Families of rows that turns and mirrors carry onto each other, the same ones carrying the whole set onto itself: the rest of each named row's family, in list order
5 families of 8 rows
Bezi: [ 1.48 -0.53  0.05 -0.83  5.22  3.68 -0.44 -0.88  0.83 -0.59  2.80]
tar: [ 0.68 -0.43  0.30 -1.36  3.05  6.38  0.74 -2.61 -1.07  0.67  1.03]
ledif: [ 0.46 -0.73  0.48 -1.17  3.01  6.69  0.75 -2.65 -0.21  0.34 -0.11]
gel: [ 0.02  1.16  2.60 -0.08 -1.29  2.84 -0.21 -3.71 -1.23 -0.32 -4.03]
Ruba: [ 1.81 -0.52 -0.04 -1.98  2.22  6.50  1.07 -2.99  0.22 -0.11  0.25]
zoga: [ 0.78  0.81  3.40 -0.05 -1.13 -1.80 -1.31 -2.62 -0.86 -1.17 -1.82]
maru: [ 1.28 -3.15 -2.44 -0.20  1.30  2.59 -0.85  0.51 -0.45 -0.68  3.65]
kare: [ 0.53  1.10  3.10 -1.09  2.35  3.95  0.49 -4.60  0.39  0.01 -1.62]
kose: [ 0.91 -1.78 -0.36  0.92  1.26 -2.20 -1.78  0.25 -0.20 -1.03  2.87]
dur: [ 1.31 -1.23 -0.26 -0.46 -2.24 -2.15 -1.78 -0.04 -0.93 -1.32 -1.01]
badi: [-0.90  1.82  2.99 -0.60  2.06  4.25  0.40 -3.82  0.45  0.38 -1.97]
Napu: [ 1.26 -1.65 -0.86 -0.02 -2.95 -1.72 -1.53 -0.36 -0.63 -1.43 -0.40]
dedop: [ 2.13 -1.60  0.17 -1.06 -2.96 -1.36 -1.82  0.02 -1.47 -1.78  0.13]
mugan: [ 0.39  0.86  2.28 -0.46 -2.24 -1.34 -0.97 -1.69 -0.84  0.03 -2.70]
dena: [-0.42  1.06  2.80 -1.02  1.85  4.81  0.32 -3.96 -0.10  0.51 -2.30]
finov: [ 1.38 -2.13 -1.17 -0.03  1.00 -2.08 -2.08  0.81 -0.36 -1.12  1.99]
reb: [ 1.18 -1.40 -0.97 -0.27  4.49  4.01 -0.31 -1.21 -0.51 -0.21  3.13]
Rep: [ 0.21 -0.75  0.12 -1.17  2.04  7.01  0.70 -2.40 -0.06  0.28  0.31]
los: [ 1.66 -1.18 -1.54  0.24  0.87 -2.21 -1.89  0.42 -0.76 -1.52  1.89]
lumul: [ 0.76 -0.56  0.31 -0.27  3.34  6.49  0.76 -2.89 -0.14  0.15  0.13]
Meko: [ 0.05  1.11  2.52 -0.92  1.58  4.69  1.04 -3.88 -0.60  1.31 -2.07]
rabo: [ 0.22 -1.15  0.38 -0.15  4.85  3.95 -0.31 -0.82  0.25  0.19  3.14]
zufa: [-0.11  1.02  2.42  0.15 -1.45 -1.87 -1.14 -2.29 -0.02 -0.56 -2.46]
rusi: [ 1.86 -2.51 -2.23  0.26  2.72  1.78 -1.09  0.91 -0.20 -1.23  2.89]
sut: [ 1.61 -1.18  0.47 -0.10  1.47 -1.82 -2.27  1.05 -0.59 -1.56  2.62]
Zaten: [-0.14  1.55  2.62 -0.91  2.03  5.20  0.28 -3.98 -1.10  0.35 -1.84]
Moba: [ 0.21  1.90  2.33 -1.59 -1.42  2.60 -0.01 -3.51 -1.35  0.03 -3.47]
Fik: [ 1.64 -1.70 -1.18  0.01  0.35 -1.80 -1.58  1.52 -0.48 -0.29  2.08]
Gisu: [ 1.26  0.48  2.33 -1.53 -2.52  2.73  0.16 -4.14 -0.98 -0.48 -3.05]
nop: [ 1.83 -2.48 -2.71 -0.61  2.21  1.06 -0.72  0.47 -0.87 -0.51  3.59]
Norel: [ 0.25  0.77  2.17 -0.46 -1.90 -1.45 -1.34 -2.09 -0.46 -0.74 -3.05]
Tomip: [ 0.49  1.81  2.04 -0.44 -1.79 -1.13 -1.24 -2.27 -1.04 -1.34 -2.99]
ridop: [-0.05  0.92  1.55 -1.04 -2.46  2.93  0.19 -3.31 -0.12 -0.45 -3.55]
gosal: [ 1.01 -1.68 -0.54 -0.33  4.69  4.12 -0.13 -0.74  0.11  0.32  2.64]
ked: [ 2.58 -2.20 -2.09 -1.46  1.62  2.57 -0.89  1.02 -0.40 -1.26  3.36]
lem: [ 1.51 -3.00 -2.28 -0.45  2.28  1.71 -0.98  0.65 -0.24 -0.69  3.48]
magul: [ 1.42 -0.27 -0.41 -0.66 -2.21 -2.56 -1.45 -0.37 -1.19 -1.36 -0.81]
bodo: [ 1.27 -0.79 -0.09  0.41 -2.05 -2.06 -2.04  0.24 -0.99 -1.75 -1.00]
paf: [ 0.14  0.99  2.38 -1.25 -1.52  2.52  0.01 -3.45 -0.65 -0.23 -3.81]
zuku: [ 1.33 -1.56 -0.81 -0.62  4.56  4.30  0.21 -0.76  0.10  0.97  2.67]

Same family as Fik: gel, mugan, lumul, Meko, rusi, bodo, zuku
Same family as nop: tar, reb, los, Zaten, Moba, Tomip, magul
Same family as zoga: Bezi, Ruba, kare, dedop, sut, Gisu, ked

